The rows below fall into families. The same turns and mirrors carry the whole set onto itself and the rows of a family onto each other. For each named row, which other rows are in its family? Write them in the order they are listed.
These 32 rows form 4 families of 8 rows each.
Gese: [  6.5   7.1 -27.6  14.4   5.3  -0.5 -22.2   6.2   2.3 -11.4 -17.4   6.1
 -44.5  14.3 -15.0  -4.7  -6.3 -16.2 -26.5  -4.7  -6.9   7.5  -7.6  -0.1
   7.0  15.1 -18.2  -8.3  -3.2  -7.1   6.9]
Romuv: [  7.9  14.2 -24.0  11.1   4.8  -1.0 -17.5   2.9   1.3  -9.7 -22.1  -0.7
 -44.5   6.2 -24.1  -0.7  -4.2 -10.3 -24.6   9.4   0.8   2.6  -8.6  -2.2
   3.0  21.5 -20.3  -0.3  -1.1  -7.8   5.4]
deto: [ 23.0  13.3 -14.8  20.9  -2.9 -25.7  -7.4 -18.6  17.3  10.9 -33.1 -22.6
 -26.2 -10.6 -14.6   9.6   0.5 -36.5   0.1   7.7 -22.2  12.7  -8.2 -12.1
  28.9   9.8  -5.6  -3.5  -0.7 -19.9 -20.7]
Fama: [  9.0  14.7  -9.4  28.1 -25.0 -23.2  -7.8 -10.2  30.9  -1.9 -14.3 -28.0
   8.6   1.8 -18.3  18.9 -18.3 -53.8  12.4   8.4  -6.9  18.1 -11.0   5.4
  -3.1  29.7  24.6 -23.3 -30.1 -15.2   2.0]
madap: [-11.4   7.4 -12.5  31.5 -11.3  -0.7 -28.0   4.7  12.8 -17.6  -6.6  -6.1
 -14.4  25.0 -21.9  10.3 -25.6 -24.4 -11.4   6.6  14.7  13.5 -11.0  15.1
 -14.8  36.5   9.4 -21.5 -28.9  -7.5  26.8]
Dufam: [ 13.8   8.7 -22.0  33.8  -7.4  -7.0 -20.7 -25.1  13.8  -5.4 -15.1 -11.5
 -11.6  17.4 -17.1  25.8 -20.9 -25.9 -28.2 -20.0 -23.1  18.7  -7.3  -1.7
  33.0  25.1  10.8 -13.0 -27.5 -15.7 -13.2]
leded: [ 25.5   6.7 -20.9  29.1  -2.0  -1.6 -27.7  -6.3   3.4 -22.6 -17.8 -23.9
 -15.6  20.0  11.9  22.1  -3.3 -33.8   2.0  14.6  16.8  31.8 -12.9   9.0
   5.5   4.8  -6.5 -24.9 -14.7  -8.0  12.1]
lezon: [-15.8   4.4 -14.6  35.4 -18.6  -4.5 -25.9  -1.6  13.1 -16.9  -7.3  -6.6
  -9.8  24.3 -26.5   9.0 -28.5 -35.1 -12.7  -6.6  18.0   7.5 -17.0  21.9
  -8.8  36.6   4.2 -13.1 -27.2  -2.6  18.8]
gava: [ 24.3   3.5 -24.6  40.2 -16.2 -13.8 -26.8 -13.1  14.3  -5.5 -26.6 -11.5
 -21.5  19.9 -21.0  31.9 -22.1 -29.5 -31.2  -6.6 -13.5  20.6  -2.5   1.5
  35.3  25.6  10.2 -16.0 -26.8 -14.3  -9.8]
pob: [  4.5   7.3  -1.9  39.4 -17.5 -24.1 -18.8 -16.7  30.2   1.8 -17.5 -31.4
   5.1   7.8 -10.9  20.7 -21.7 -50.2  13.0   4.6  -7.6  24.1  -8.9   4.4
  13.8  25.8  22.7 -25.2 -27.2 -18.2   0.5]
Kuvep: [ -3.4  12.5 -18.2  13.0 -15.2 -20.5 -15.0  -3.8  26.2  20.1 -20.3  -7.2
 -16.0 -13.1 -45.0  -3.7 -20.7 -31.2 -14.8  -4.0 -18.9  -5.4  -5.7   7.7
   6.5  34.0   1.9   1.2  -7.1 -12.6  -8.5]
sif: [ -3.6  11.3  -4.0  14.8  -6.3 -22.5 -10.4   4.6  18.9   2.4 -22.2 -16.7
  -9.0 -11.4  -9.8  -2.5   1.1 -38.4  15.3  28.6   6.3  15.2 -10.6   9.6
 -20.5  15.9  -5.3 -10.0  -2.6 -14.3   8.5]
mag: [ 20.4   5.8 -15.0  35.6  -0.4   0.1 -18.7 -14.0   7.3 -29.6 -17.0 -22.8
 -21.5  25.6   8.3  16.9  -5.0 -35.1   3.5  11.6  11.3  36.6 -11.1   1.4
   8.9  12.9  -0.8 -26.1 -23.4 -12.1  13.6]
pesa: [  2.8   7.9 -18.3  15.1  -0.2   0.0 -19.4   1.3   2.1 -11.4 -17.3  13.6
 -47.7   9.2 -10.9  -0.2  -9.8 -15.1 -30.1   2.6   4.7  10.2  -8.5  -2.6
  15.4  13.4  -9.6  -5.3  -2.9  -7.1  10.4]
remup: [ -4.6   5.7 -22.0  33.3 -19.7   1.6 -28.2  -1.1  11.7 -12.0  -8.7  -6.0
  -8.0  27.1 -25.1   6.9 -23.9 -25.6 -17.0  -4.5  14.3   1.4 -11.8  11.6
 -10.8  47.0   0.3 -13.2 -26.2  -1.7  16.9]
loz: [ -8.2  14.5   2.8  12.7   2.6  -6.9 -10.5   3.2  13.5   1.1 -17.0 -14.9
 -14.9  -6.2 -17.3 -13.4  -3.3 -37.9  18.0  19.6   7.5   9.7 -18.4  -0.5
 -20.0  24.8  -5.0  -9.3  -3.1 -12.3  14.9]
Rufa: [  9.6   5.2 -23.4  19.6   8.2   0.9 -24.2  -9.2   1.6  -8.5 -24.3  -1.8
 -44.7  13.2 -18.9  -4.2  -4.9 -12.1 -25.3   0.3  -1.0  12.1  -5.9   3.9
  17.2  17.3 -24.1  -4.2   0.9  -9.2   3.5]
Kemi: [ -5.5  10.2 -12.3  17.6 -13.1 -18.9  -6.7  -9.2  26.2  13.1 -18.8  -2.3
 -21.7  -3.9 -48.8  -8.7 -20.8 -34.2 -14.4  -8.0 -23.0  -2.9  -5.3   0.3
   9.8  40.9   4.6  -0.3 -15.5 -17.1  -8.4]
kep: [ -6.4  12.2  -5.5  18.4 -15.5 -16.6 -17.0  -8.4  29.7  19.7 -17.2  -5.4
 -17.0  -3.3 -45.5   1.1 -20.6 -30.3 -12.5  -4.8 -21.3  -6.7  -9.9   2.6
  -2.6  40.8   7.4  -3.1 -18.5  -3.2  -6.3]
barup: [ 13.7   9.2  -4.4  36.6 -13.9 -19.0 -16.9 -12.4  22.5   7.9 -24.7 -38.0
   8.4   6.0 -25.8  18.0 -17.7 -53.7  16.2   7.6  -8.8  21.6 -10.9   5.4
   1.0  34.9  12.5 -22.2 -24.5 -19.3  -6.9]
lanis: [  0.5  12.2  -6.1  16.3 -19.5 -18.1 -14.7  -0.8  25.1  12.1 -22.5  -6.3
 -27.3 -10.8 -43.4  -5.3 -25.2 -31.0 -13.7  -5.9 -22.5   0.1  -6.8  -0.7
  12.4  46.6  -3.4   1.2 -21.6 -18.7  -6.1]
foz: [ 16.3   8.6 -24.0  37.5  -6.1  -1.9 -25.6 -17.9  11.1  -8.3 -17.9 -14.0
 -31.2  24.8 -24.8  23.5 -27.1 -21.4 -26.6 -16.5 -13.5  13.6  -6.2  -8.1
  37.5  29.9   8.0 -14.6 -26.9 -12.0  -3.9]
fudu: [ 15.6   7.0 -16.7  34.2   4.0  -0.2 -23.2  -8.3   0.8 -16.2 -21.5 -19.3
 -11.7  24.8   6.7  23.4  -0.4 -36.2  -0.6  16.9  17.5  31.6 -12.4   3.7
   5.3   2.0   7.2 -27.5  -7.9  -8.6  10.8]
bokun: [  4.1  11.2 -12.5  13.6  -8.1 -13.5 -10.7   6.7  16.7  -2.5 -19.4 -16.8
 -25.9  -3.6 -16.0 -11.7  -1.8 -39.9  16.3  28.3  15.7  12.4  -8.0  11.2
 -17.7  19.9 -12.9 -10.9  -1.4 -10.7  19.0]
mamo: [ 21.9   9.1 -24.9  33.8  -9.8 -13.1 -17.6 -19.4  12.5  -7.8 -17.3 -13.4
 -20.3  21.8 -18.1  27.7 -20.3 -31.0 -33.3 -16.2 -10.5  21.0  -5.3   2.2
  37.1  28.2   5.7 -17.5 -32.4 -16.5  -3.3]
Doz: [ 18.5   8.4 -20.9  31.3   3.4  -8.1 -19.6  -6.2   0.2 -25.5 -24.1 -25.0
 -24.8  16.7   7.7  19.0  -4.8 -31.2   1.4  17.6  13.8  34.4  -7.9  -0.1
  16.1   4.9  -4.1 -22.5 -10.8 -21.5  10.3]
Fid: [ -4.2   9.5  -6.9  12.3  -8.1  -6.7 -14.8   0.2  17.7  -2.9 -20.1 -12.8
 -17.0  -7.0 -16.6 -15.6  -2.8 -37.7  20.1  23.9   5.0  11.7 -12.2   7.0
 -21.3  17.9  -6.2  -6.4   4.9  -8.3   8.2]
tati: [ 32.2  14.6 -12.6  13.0   2.2 -19.2  -7.0 -11.3  17.4   1.0 -35.8 -16.0
 -23.2 -10.0 -11.6  10.8   0.4 -39.2  -3.8  16.6 -26.7  17.9  -7.8 -13.9
  20.1   8.9  -6.1 -16.7   5.4 -20.8  -3.1]
Vugok: [-16.5   3.9 -11.7  35.8 -16.0   0.4 -30.4   3.4   8.7  -6.6  -8.7  -8.2
 -13.9  23.7 -28.7   6.7 -25.9 -29.5  -9.4  -6.6  20.9  14.1 -13.0  17.6
  -4.2  38.5   8.7  -9.9 -34.5  -6.0   7.0]
moke: [ 33.8  13.5 -18.4  12.6   4.5 -16.2  -7.1 -15.7  18.3   8.3 -28.7 -21.2
 -24.9  -9.1  -8.3   4.9   4.1 -34.8   0.7  13.8 -23.9  23.3   0.1 -10.4
  23.3  10.6  -6.1 -12.5  -0.8 -23.9 -13.2]
Novo: [ 12.6  10.9  -5.3  34.2 -21.8 -19.2 -11.0 -23.1  28.0   4.7 -18.6 -34.1
   8.6  -0.9 -22.2  18.3 -16.6 -53.1  15.0   9.3   0.0  25.3  -7.8   9.8
   6.4  29.6  18.3 -17.9 -25.4 -19.3  -3.0]
zut: [ 22.8  13.0 -13.2  14.6   2.3 -22.0  -4.9 -16.2  18.5   1.5 -27.6 -23.3
 -29.6 -13.3 -11.4   8.2  -0.5 -41.8   5.0  12.9 -20.6  28.8  -5.8  -1.0
  24.0  -2.1   0.0 -11.7  -2.2 -24.0 -12.7]

The rest of the family of pob: Romuv, deto, madap, sif, kep, foz, Doz
The rest of the family of lezon: Gese, leded, Kemi, mamo, Fid, moke, Novo

The rows below fall into families. The same turns and mirrors carry the whole set onto itself and the rows of a family onto each other. For each named row, which other rows are in its family? Write them in the order they are listed.
These 18 rows form 3 families of 6 rows each.
Kisuz: [ 13.9  22.5  16.4   4.5   5.5 -20.0   4.6  27.5   3.2  19.9  -4.8   3.0
  14.0  -0.2  -4.8  -0.7   6.5 -16.3  -0.6]
duruk: [  0.8   4.8   7.2  27.1   3.8   2.3  -8.6 -12.5  -3.4  -4.5   9.9  -7.8
  -6.1  10.6  -7.6  11.7  -0.4 -17.9  15.3]
bigi: [ 26.7   3.1  13.7   8.0   2.9   3.1 -15.8   1.3 -22.8  12.4   1.0  21.7
   9.4  -2.6 -23.6  19.8  18.0  -9.5 -19.2]
nezu: [ 13.1  16.3   5.8  -2.4  15.2 -15.5 -11.2  25.2  -6.2  27.5  -4.0   0.6
  11.7   5.2 -12.5  12.1   1.2 -14.3  -2.6]
volit: [ 39.0   1.9   4.9   5.2   8.3  -3.1  -7.3   7.0 -13.4   3.2   0.9  18.1
  10.7  -6.2 -23.7  10.7  25.1  -0.4 -27.4]
tup: [ -8.1  -2.0 -11.9   2.0  -1.5 -11.0   8.6   8.0  13.0 -10.8 -12.2  -5.3
  -7.0   7.5   7.5 -13.5   0.3   4.0  11.1]
pel: [ 10.1  -9.4   2.0  -4.1 -14.7  23.9  -4.1  -8.1 -13.3 -14.9  -2.0  16.3
 -23.8  10.5  -1.8  -1.7  17.0   2.3  -7.4]
tose: [ 11.4 -10.9  -0.4   9.1   4.1  -6.9 -21.5 -19.5   5.3 -18.7  11.3   1.4
  -6.7  14.2   1.3  11.4   4.3 -14.7   1.9]
rorer: [  8.0  -0.2  -2.2  -8.4  -6.3  -8.2   3.8  23.8 -25.7  17.5 -22.5  24.1
   2.8  -4.1 -19.5  -1.1   4.8   7.5 -17.9]
lureb: [ -2.4  -3.7 -17.6  -2.9   8.1  -7.3   0.4  14.8   8.8 -12.5 -14.6  -5.6
 -15.2  -0.1 -12.4 -18.0   3.4  -5.4   7.4]
vov: [-19.6   6.7 -11.8  -4.1   2.2  -8.1   0.8  -0.5  11.5  -3.4 -11.9 -11.6
 -10.5  16.6  -1.0  -3.3  12.6   3.3   7.1]
Moz: [ 11.5   2.3   7.7  18.7   3.6   0.9  -9.5 -12.8  14.4 -14.3  12.8  -6.3
  -1.9  12.0   6.4   6.6  11.0 -13.9   6.9]
lavef: [  7.0 -10.6  -2.5   9.6 -16.6   8.5   5.0 -16.0  -3.0 -25.8  -5.9  14.2
 -11.6   2.7  -3.2  -6.8  23.1   8.0  -6.9]
nemus: [ 17.0  19.1  17.2  -3.9  11.5 -10.1  -6.8  23.8  -4.3  20.9   0.2   5.0
   8.6  11.4   4.7  20.2  -2.4  -2.6 -14.1]
sez: [ 12.9 -15.6   1.8  -7.1  -4.9 -12.0   2.7  21.1 -14.7   3.7 -17.3  31.8
  13.0 -11.7  -6.1  -1.7   0.3   9.3 -13.0]
Sopi: [  3.7  -3.1  -4.7   7.8 -22.4   1.0   3.2 -14.9  -5.1 -14.2  -2.0  15.1
 -18.7   5.7  -8.4 -19.9  16.1  -6.8 -14.4]
salid: [  0.7   0.6  -4.3   9.8  -3.7 -13.7  11.8  17.2 -19.5  18.9 -14.8  16.7
  15.2  -8.1 -18.3   1.6   0.0  13.5 -19.8]
Fuvu: [ 22.1   2.5  17.0   7.1   2.8   4.2  -5.9  -3.3 -13.6   9.4  -3.0  15.4
  19.1  -0.9 -14.3  28.7  33.6   3.9  -7.3]

The rest of the family of sez: Kisuz, duruk, pel, lureb, Fuvu
The rest of the family of lavef: bigi, nezu, tup, rorer, Moz
The rest of the family of tose: volit, vov, nemus, Sopi, salid

The rows below fall into families. The same turns and mirrors carry the whole set onto itself and the rows of a family onto each other. For each named row, which other rows are in its family? Write them in the order they are listed.
These 28 rows form 7 families of 4 rows each.
mozi: [-19.3   4.2 -13.1  -1.7   0.9  -6.0 -13.4  12.1 -17.7   7.3   1.9  16.8
 -15.5 -18.2   7.5  10.1 -10.8]
Gem: [ -9.1  17.6 -18.9 -21.2  -8.6   1.4   5.4  19.7  -4.7   1.6 -23.6   2.6
  -7.2 -10.9  35.4  -6.2  -7.4]
duvet: [ 12.4   4.2   1.3 -11.1 -10.0  20.3  20.6  12.4  13.7   1.8 -16.7 -25.6
   1.0   4.9  15.3 -12.6  -1.1]
Maf: [  4.1  -8.4   7.8   1.6  -9.9   9.7   3.7   1.2 -21.6  11.4  11.9  -5.6
 -14.2 -15.6 -13.4  -3.5   5.3]
Namos: [-20.6   2.5  -9.4  11.3  -6.0 -18.5  -9.9  12.0  -8.9  12.0   5.9  15.1
   1.0   0.6   6.3  16.3 -16.0]
temi: [  5.0 -17.2  13.1   5.4 -16.2  13.3  -0.2   0.2  -3.2   6.9   3.8  -2.0
  -3.4  -5.4 -20.4   1.1   5.5]
Gam: [ 13.8 -10.4  10.2   7.1  -4.5  10.8   1.7  -1.9 -18.1  13.1  15.7 -11.5
  -6.6  -1.6 -10.7  -4.7  -3.5]
deza: [  2.3 -14.5  11.7  10.3  -9.5   7.0   4.2 -10.9  -0.8  16.8  11.5   0.5
  -5.3   0.4 -15.8  -0.9   0.8]
Dubag: [-13.5   0.2 -11.7   6.3   7.5  -6.2 -17.6   9.2 -15.8  10.1   8.5  13.4
  -8.8  -7.2   8.3  10.1 -19.0]
zud: [ 11.4   8.2   3.9  -8.5 -21.0  15.5  19.5   2.7   4.5   5.9  -0.1 -20.5
   2.9  12.0  20.7 -21.5   7.2]
Guzan: [-10.2  13.6 -16.6 -14.5 -10.2  -1.4   6.1  10.0  17.2   6.5 -26.0   7.6
   4.0   4.3  35.5  -5.8 -12.5]
vimi: [ 22.5   6.7   0.2 -11.7 -13.4  16.2  18.6   7.5  -2.1   7.3 -10.9 -23.2
   2.6   5.3  21.6 -18.2  -2.7]
sos: [-14.0  19.9 -18.1 -11.8  -9.5  -1.7   3.4  14.7   8.3   1.1 -10.3   1.6
   1.3   6.6  43.0  -9.2  -8.1]
Zapa: [-14.7  13.7 -18.6 -11.2   2.5   3.9  -0.8  22.3  13.7  -1.3 -22.6   0.6
  -2.0  -1.0  31.2   1.2 -16.1]
sev: [-22.8  -1.8 -10.9   5.0   0.8  -7.7 -13.2   2.0   1.4  13.2  -0.1  23.5
  -5.2  -4.6   7.5  10.6 -15.7]
pep: [ 15.2   5.6   2.3 -17.6 -20.6  16.6  22.1   8.4  -7.5   5.9 -12.4 -19.6
  -5.7  -6.9  14.0 -17.9   7.5]
vedag: [-10.7  17.7 -16.4  -8.7 -14.4 -12.0   8.3  20.0   5.6   5.5 -19.7   1.5
   8.6   8.1  34.7   0.7 -13.6]
raf: [  4.4  -8.3  12.3  13.5 -16.7  -1.2   8.9   1.6 -11.9  15.4  16.3  -8.6
   0.4   6.2 -14.0   3.4  -0.9]
dosi: [ 14.3   6.3   4.3  -4.0 -25.5   3.5  25.5  10.0   3.0  10.0 -10.1 -21.7
   9.7  12.8  15.3 -12.4   1.2]
gavod: [ 12.7  -2.1   3.3 -14.7 -25.5  17.8  16.6   7.5  11.9   1.4 -21.8 -14.5
   5.6   1.9   8.7 -13.1   6.5]
bonir: [-25.1   6.5 -11.4   6.5   0.0  -7.3 -16.1   7.1  -6.6   7.7  14.8  17.1
  -7.7  -1.4  15.2   7.0 -11.5]
gafiv: [ -5.0  16.1 -20.8 -14.0  -1.9  -2.7  -1.4  19.0  -0.2   3.5 -19.9   1.3
   0.9   0.4  40.3  -4.5 -17.6]
Gusan: [ -0.1  -6.3  10.1  10.3 -10.2   8.3   1.1  -5.5 -10.0  11.7  25.4  -5.0
  -6.6   4.1  -7.5  -5.5   4.3]
vub: [-20.0  -6.9  -9.0   3.1  -5.2  -3.8 -17.8  10.1  -1.3   3.3  -4.7  21.9
  -5.3 -11.3  -2.2  14.5  -9.9]
lud: [ 14.5  -0.1   6.3  -8.5 -20.9  14.7  22.3  -2.7  13.0  12.3 -13.0 -15.2
   3.7   8.1  12.5 -17.3   2.4]
Kadan: [-12.4   9.1 -17.4 -16.6 -14.4   0.9  -2.6  20.3  13.9  -2.2 -30.5   8.7
   3.5  -3.4  27.6   0.5  -9.2]
sabi: [  6.0 -12.1  11.8  10.0  -1.7  16.5   4.9   2.3  -1.9   8.1  11.0 -14.2
  -8.8  -1.9 -16.6   0.9   1.0]
fofu: [-21.6  -2.9  -8.0   8.0  10.2   0.6 -14.8  12.4  -1.4   5.7   5.3  11.7
 -10.9  -7.6   0.3  15.6 -15.1]

The rest of the family of pep: mozi, Gem, Maf
The rest of the family of Guzan: deza, sev, lud
The rest of the family of Dubag: Gam, vimi, gafiv
The rest of the family of temi: gavod, vub, Kadan
The rest of the family of Zapa: duvet, sabi, fofu

